In the rows, 128 means zero.
Turns, then the turns between two rows, first turn first; the first pair answered
turn mumol:
[174 146 139 121 137 134  81 115 153 148 145 115 171 117 140 155 125  88
 132  76 135 129 102] -> [173 149 126 124 149 156 100 116 118 152 130 102 160 131 130 173 150  84
 126  83 129 141  94]
[150 130 137 128 134 114 123 117 139 154 128 139 137 127 119 132 115 117
 120 123 133 130 142] -> [156 136 133 128 137 125 127 120 125 152 118 131 135 136 112 134 127 116
 123 128 135 135 140]
[ 81 100 115 141 110 159 109 135 102  77 132  99 111  92 144  71 149 153
 116 175 144 111 125] -> [ 69  96 112 142 108 151 121 135  97  82 139 108 105  87 149  82 150 153
 112 173 134 119 121]
turn govon:
[170 104 125 169 166 152 139 111 164 127 124 136  91 178 126 154 120 108
 150 106 129 151 150] -> [173  99 134 168 164 140 126 111 184 119 134 141  96 163 130 137 107 113
 152 105 133 139 158]
[ 84 115 114 138 126 150 138 143  89 106 122 113 110 133 133 117 125 179
 126 149 138 124  98] -> [ 96 126 108 135 139 157 143 138  81 119 110 105 116 152 123 132 136 170
 134 143 134 134  97]
[129 146 133 116 136 119 107 107 131 114 131 117 130 122 112 106 110 110
 131 117 156 117 132] -> [117 137 132 116 128 117 108 109 129 105 132 123 126 110 116 103 110 116
 128 120 152 112 131]
turn bomev:
[ 64  98 120 141  95 127 140 131 118 100 145 151 109  95 137 106 135 152
 124 142 128 126 118] -> [ 88 110 130 130  99  91 134 125 165 132 162 180 133  90 137 120 101 130
 138 102 131 122 126]
[131 122 126 141 134 157 132 127  86 113 111 114 135 128 134 124 153 123
 125 152 125 134 125] -> [112 105 134 140 115 137 118 131 105 102 128 130 130 102 148 106 132 140
 122 150 127 123 126]
[124 154 122 134 145 133 164 136 116 140 118 151 122 122 117 153 137 110
 138 121 125 124 104] -> [106 144 120 133 135 140 163 134 101 123 116 148 115 115 124 141 144 120
 128 133 127 122 102]
turn pifi:
[ 92 144 120 143 129 174 127 121 119  87 133  99 116 112 102  90 146 165
 122 156 158 117 139] -> [140 178 116 133 162 175 134 109 121 127 117  94 134 152  79 120 153 132
 144 129 159 132 138]
[146 131 123 127 138  97 121 122 140 139 118 129 133 122 144 116 107 128
 156  98 124 124 135] -> [134 121 124 127 130  92 119 125 142 131 122 132 127 109 150 110 104 139
 151 107 120 119 135]
[139 137 124 129 135 112 137 135 136 144 120 127 122 135 127 142 127 113
 140 116 118 141 124] -> [118 122 126 130 113 105 137 141 139 130 132 137 118 116 140 138 121 125
 135 124 114 138 119]

Between the rows of a pair lie 2 to 3 turns.
[121 136  76 189 130 131 127 132  57  92  96  75 124 165 169 101 139 141
 118 174 132 138  98] -> [171 162  83 184 153 131 118 119  81 117  88  69 140 194 155 101 131 114
 138 154 138 138 108] | govon govon
[113 122 136 139 124 165 122 119 103  82 122  72 120 120 141  87 162 147
 126 155 125 130 138] -> [178 162 145 127 158 133 121 100 153 151 123 100 154 156 121 123 124 103
 158  99 127 135 148] | bomev pifi pifi
[119 140 118 121 156 172 174  98  81 147  97 124 121 176 114 189 159 120
 135 101 101 152 132] -> [ 94 100 160 120 102 125 104 105 169  79 153 139 124  92 157  91  90 172
 123 113 136  96 153] | pifi mumol pifi
[198 188 125 136 186 184  73 120 132 137  96  92 147 182 100 110 137 116
 161 125 153 175 136] -> [184 172 136 139 171 190  53 125 136 103 101  78 140 161 111  72 134 140
 153 145 166 157 143] | govon bomev
[ 85 104 113 133 128 155 149 124 106  92 128 147  96 131 139 141 155 191
  78 158 137 132  94] -> [115 129 103 129 154 167 164 115  94 124 106 144 106 168 119 174 168 162
  90 141 134 148  91] | govon pifi
[ 44  95 102 130  82 108 167 136 102 141 127 186 131  99 146 164 121 141
 113 136 105 155 102] -> [ 51 107  95 131  91 109 173 135  90 152 119 180 131 113 136 179 128 129
 119 133 101 164  96] | govon bomev
[164 168 153  63 154  91 157 105 166 151 142 166 154 120 115 134  57 106
 132  99 139 141 147] -> [187 181 163  64 168 121 130  97 162 129 129 136 156 131 107 102  68 116
 137 122 163 132 159] | mumol govon
[132 174 138 106 136  96 154 108 100 185 120 171 104 108 130 179 121  55
 172  97 117 152 176] -> [168 193 153 100 149 104 121  99 127 177 115 150 118 120 125 142 117  53
 184  99 142 138 192] | govon mumol
[ 72  95 124  94 144  42 155 111  82 134 159 156 165 149 129 185 115 212
 110 130  95 141 104] -> [111 122 127  85 167  39 155  98  98 164 152 158 186 175 115 197 109 189
 127 110 102 147 112] | bomev govon govon
[115 135 118 123 144 123 126 125 112 126 100 109 121 127 117 153 156 131
 139 146 116 145 149] -> [139 148 129 116 153 113 114 117 136 132 103 109 131 135 118 143 143 122
 145 134 122 136 157] | govon govon
[ 93  99  98 122 132 169 119 141 102 109 136 114 132 124 138 100 134 173
 110 147 134  95 130] -> [147 136 103 117 165 179 107 126 116 136 118  97 147 161 119 105 135 146
 130 129 144 103 140] | pifi govon
[105 124 103 127 142 138 178 127  94 146 103 137 118 156 112 168 140 127
 135 124 125 165 109] -> [ 70  98 110 134 111 112 169 135 111 124 127 157 112 116 131 153 119 147
 122 127 120 154 105] | pifi bomev
[173 136 137 121 115  98  96 121 181 158 151 159 148 111 125  77  78 109
 138  62 131 106 134] -> [159 123 142 127 109 121  79 125 174 118 149 133 135  96 138  37  89 136
 128  93 146  94 138] | pifi pifi
[ 99 116 136 139 111 111 132 133 124 117 147 151 123 101 132 129 102 138
 117 128 111 125 129] -> [ 95 126 127 144 115 120 146 132 105 130 141 152 118 117 127 153 118 127
 115 125 103 137 121] | govon govon bomev
[143 110 150 100 126  65 145 115 173 179 142 128 150 122 146 114 122 122
 188  72 110 114 149] -> [119  97 140 109 128 138 137 122  98 110 106  62 113 126 145  64 191 164
 166 149 130 110 146] | mumol bomev bomev
[169 148 124 121 144 127 107 108 160 162 121 124 151 149 130 135 110  98
 143 112 154 125 144] -> [170 154 122 123 148 140 112 105 146 157 111 110 149 158 125 132 123  98
 140 120 157 125 146] | govon bomev
[118 110 122 128 115 154 135 133 104 126 126 114 128 114 127 115 148 148
 104 132 131 132 131] -> [133 126 114 126 128 154 147 125 102 149 116 114 134 136 114 136 154 129
 113 116 131 142 129] | govon pifi
[114 147 120 112 158 175 144 180  47 139 110  98  73 127 165 152 229 103
 114 107 105 142  82] -> [200 192 147  96 194 156 101 160 115 177 108  93 110 162 146 133 192  74
 148  70 133 129 110] | govon govon
[112 127 123 124 133 164 118 152  74 101 115  80 127  89 100 114 180 178
 123 141 133  91  84] -> [181 167 132 110 168 161 110 133 102 146 102  83 151 129  79 130 168 141
 154 107 144 102  97] | pifi govon
